rotation steps, each row followed by its count of steps
The counts run from 0 to 472.
[  2   9  21  -1  28  27 -20 -33  25 -48 -25  13  10  40 -30  26  20   7
   3  14  -9  24 -15   9  22 -21 -13  33  31  61  40  27  11  22 -69  -8
  30  -8   8  -6  11  -8   3 -12   9 -17  -4 -10 -26]
396
[-27  -3   9  -9  -5  21   3  -6 -19   4 -25  13   1   0 -30 -25  -6 -12
 -32  41 -25  -2 -24  13  36  -7  10 -50 -41  10  10  40  33   7   8   7
   2 -30 -14   9   9  -4   4  -6  68   5  54  -2 -34]
100
[  4   4  -6 -21 -17 -11 -27  -4 -36  38 -20  12 -15  28 -11 -32  12 -36
 -18  24 -10  -5  -8  -6   5  -2   0 -42 -17  21  25  30  43  -1 -26 -33
 -16 -13 -15  -2  12 -10  17  -4  59  -8  30 -56 -39]
106
[ 17  25   9  23  17  53  33 -27   4 -11   5  20  -3 -13 -53 -27   9  21
 -14 -20  16  -2  -8  30  35  29 -14 -15 -15 -10  21  12  27   8  17  24
  18 -41   8  17  21   8 -22  -1 -40  26 -10  39   4]
55
[-14 -14 -26   2  -9 -26  36   7 -19  -7 -21 -10 -50 -13 -54 -28  23 -19
 -26 -11   2  41  18  22   6 -34  31  14  19  19  15  27 -10  -8 -20 -20
  17  24  -9 -15  32  38  15 -12  12 -18  69   2 -12]
430
[  7  33 -32  -7 -22 -34  24  35 -26  16  20  -8 -23  -8 -10 -41   7 -23
  -7 -35  26  30  45  15   3  38 -25   1 -10  59  -3 -13  10  37  -5 -30
   1  14 -24  22 -16 -23  24  10   5 -26  16 -36 -14]
340
[ 30  18   8 -16   3  35   1 -14  25  26  20  31   4  31   4  -2 -12 -18
 -21 -13  63   8 -43  -3  14  26 -38  10  -5  40  33  11   5  -9 -21 -39
  25 -18  -2 -42  11 -19   7  27 -17 -12 -41  -8 -22]
278
[ 46  21  23 -10   2  63   0   9  28 -16  -4  44  -7  16 -18   5  -6   9
 -31   9  57  25 -37  -3  -1  -6 -21  18   1  29  37  26 -13  13   6   4
   5   7 -11 -17  17  -8  27  13 -10  12  -2  43   1]
284
[ -7  21 -11  23   0 -22  21 -26 -30  46  29 -12  -6 -21  -9 -59   2 -39
 -11 -26   4  -6  21  30  20  41 -30 -31 -25   8  11  -9  54 -11 -27 -31
   8 -27 -16   8  -1 -19 -27   5   5  -9  21 -59 -14]
22
[-24  -7   7 -32 -20  12  22  45 -18 -11  -9  15  -9  -6 -62  -8  -2  13
 -21  15   8  58  -2  10  30   1  19  11 -43  41   1  36   0  28  18   2
  14  14 -27  15  -6   7  19  16  23   2  22  37 -35]
96
[ -4  22   7 -41 -17 -22  15   2 -14   6   9  -4 -13  11  10 -19  13 -36
 -28 -10  16  65  10 -27 -11  17 -14  -3  21  41  -5  12  -2  30  -8 -42
  -7  24 -16  29 -24 -33  43  11  24 -15  27 -23 -16]
2
[ 12  11  33 -13  11  24  16  24  14 -26 -26  12 -20  -4 -18   8  -4   5
 -41  24   6  51 -12  -7   2 -36   1  24  30  24  33  37 -17  32 -13  -2
  16  30 -15  19  14  -7  38  -2  39  -1  43  34  -2]
202
[ -5  15 -48   5 -18 -41  20   4 -23   1  11 -17 -27 -19 -10 -52  21 -23
   0 -43   9  41  71  21   3  22 -19  15  13  39   6  -6  -8  31 -10 -29
   2  -5  -3  20   3   3   7  -8  -5 -48  39 -29  -1]
341
[  1  20 -13  19  -9 -11   1  -4  12  37  21   4 -11   7 -16 -48  10 -44
  24 -21  57 -43   2  16  -3  63 -31 -32 -41   1  19  -6  15  12  11 -13
 -16 -42  -9 -25  -9   3  15  19  14  -6  20 -32 -33]
466
[-34   7  44 -53  -7  29  -5 -26  -6 -14 -14   6  14  -3 -23 -10   6  -5
 -24  24 -22  45 -43 -25  10   0   7 -25  12  37   6  37  27  27  -1  -3
 -16  14  -6  44 -15 -30  36  12  43  19  26   5 -16]
206
[ 10  12   2  -4  -5 -27  -8  12  11  40  11  -9 -12   7  37 -42  -7 -35
 -10   4  45  33   1 -26 -13  -6 -31  -3   2  29   8  -1  -8  52 -21 -34
 -28  13 -17 -18 -11 -17  40  14  56 -27  40 -41 -15]
445
[-36  -4   4   1  18 -30  49 -37 -14  36   5 -32  18 -16  36 -35  -3 -36
 -32  14  -9  28   8 -15  36   8 -20 -17  29   1   8  -6  22  17 -46 -41
  19   6  -6  23  -5 -22 -14  -5  37 -11  45 -29 -14]
442
[  4  23  19  44  13  14  14 -39  44 -13   3 -12   4  -4 -15  -3 -14   9
  18 -17  47  45   2  -6  20 -12 -17  50  12  44  -2  -2 -29  37 -35  15
   7   5  -3 -45  28  14 -17  11 -30  -3   0  46 -15]
158
[-17  15  25  10  11  18  39  -5 -19  26  -9   1  18 -31   7 -51 -19 -12
 -35  25 -17  22  -7   4  31 -10 -20 -35 -11 -16  14  15  49  40   7   1
  -3 -17 -11  65  -5 -24  -4  -9  38  16  29  -5  16]
332
[ 18  22  11  38   9  22  23 -27  42  43  15  -4 -13   1   2 -23 -10 -22
 -15  -9  66 -18 -29   0  20  20 -28  -7 -15 -36  26   0 -13  -1 -14 -17
   4  -5   3 -66  38  25 -14  21 -10  17  17  26 -26]
155
[  0  12 -42 -51 -17  -5 -12  10 -42 -13 -17   2 -30  20 -25 -13   9  -9
 -16  -4   9  32  17  15   2  -7   7  -4  -3  65  19  21  14  22 -17 -36
   0 -14  -7  10 -21 -15  35  -2  25 -34   9 -38 -39]
423
[  2  35  45  16  21  20  -6 -22  50  17  11   4  24   9   6 -14 -16 -23
  22   6  53 -13 -14  -8  -7  32 -49 -10 -22  11  28 -13  17  57 -10   8
 -10 -25  -4  15 -23 -32   8  25  34   3   1 -20 -16]
40
[ -6   5  27  17  -1   7  56 -12  -7  39   5 -10  -9 -33 -28 -49 -10 -36
 -49   4   8  35 -20   2  10  -4   6 -24   4 -22  12  14  14 -25  -5 -25
  16  31 -14   7  33  -5  -8   0   5  16  53  13  14]
116
[ 20   0  27  41  33  48  26 -12   1 -24 -13  22  -8   5 -30   6   4  23
 -13   3   8  -3 -16  28  56 -37  -2  17  -9   2  41  38  22  -2 -22   8
  50 -28   7 -25  41  25 -38 -20   1  -1   7  27 -20]
392
[-24  24  20  34 -15  -4  15 -37  17  21 -11 -20  -9 -28 -61 -46  11 -38
  14 -17   2  -5 -17  17  -3  23  -8 -27 -30  -9  11   3  25 -12  -8  22
  -9  12  -8 -11  43  21 -14   3  12  33  66   4 -17]
349
[  1 -24 -35 -17   9  14  16  14 -12 -26 -15   8 -30  34  18  20   9   8
 -36   0  26 -14  26  15  36   7  -8   5  18   8  17  28 -16  50  20 -26
  40 -50  11  -3 -35   7  11   5  24 -39  17  10 -51]
297
[ 32  30 -10  38  12  21  40 -26  15  36  11   1 -14 -13  20 -49  -6 -15
 -23 -21  62 -11  -8 -12  15  11 -39  -2  16 -28  22   0  -5   3  -4 -22
  -8 -10   6 -22  31   7 -16  -2 -23  10   8  10  25]
365
[ -2 -15 -43 -59 -38  28 -10   1 -34  14  14  22 -24  22 -26 -19   9  -6
 -27   3  27  26 -25  -4  33  20  10 -17 -16  46   0  26  18   3   5 -40
   5 -38 -12 -30  -6  -1  15  26  -8 -11 -12  11 -55]
300
[  3  27  13  61  17  16  50 -11  28  41  -8  -9  -1 -39  13 -56 -16 -19
 -20   1  27  17  -8  -2  32  -9 -25   0  -8 -35   6   0   0  29   0   6
  -9   9  -4 -11  43  -3  -7   0  14  33  56  35  24]
243
[ 38   2  10 -31  -6  13  12  30  -6  20   6  34 -23  33   2   4   1  -5
 -52   3  43  38 -20 -13   0 -29   1  31  20  31  22  35 -29  -8 -17 -39
  30  17 -16 -30  11   3  35  13  24 -32   5  -2 -24]
196
[  7  12  14 -29 -13  38  12 -26   1   4 -24  16 -22  14 -41 -16  20 -15
 -52  23  10  50 -60 -19  10 -15  11 -24  19  11  30  43   6 -19 -10 -27
 -14  23 -12 -20  30  -4  30   2   5  30  37  30   3]
200
[  3  43   4  29 -14  17   0 -29   1   1  -8 -10 -14 -35 -65 -60  -4 -16
  21 -10  15   9   0  23  -4  24 -10 -30 -41  16  18   6  45   8   0  25
 -32  -6 -15   9  46   7   2   3 -10  39  33  14   8]
139
[ -3  15 -28  52  -7 -31  36 -20  16  22  24 -26 -14 -18 -10 -30  -1 -14
  19 -42  48  11  33  24  22  25 -15  17  -5  11  -2 -11 -25  18 -35  -5
  25 -31   3 -25  17  17 -29   0 -27 -11  32  -5 -31]
469
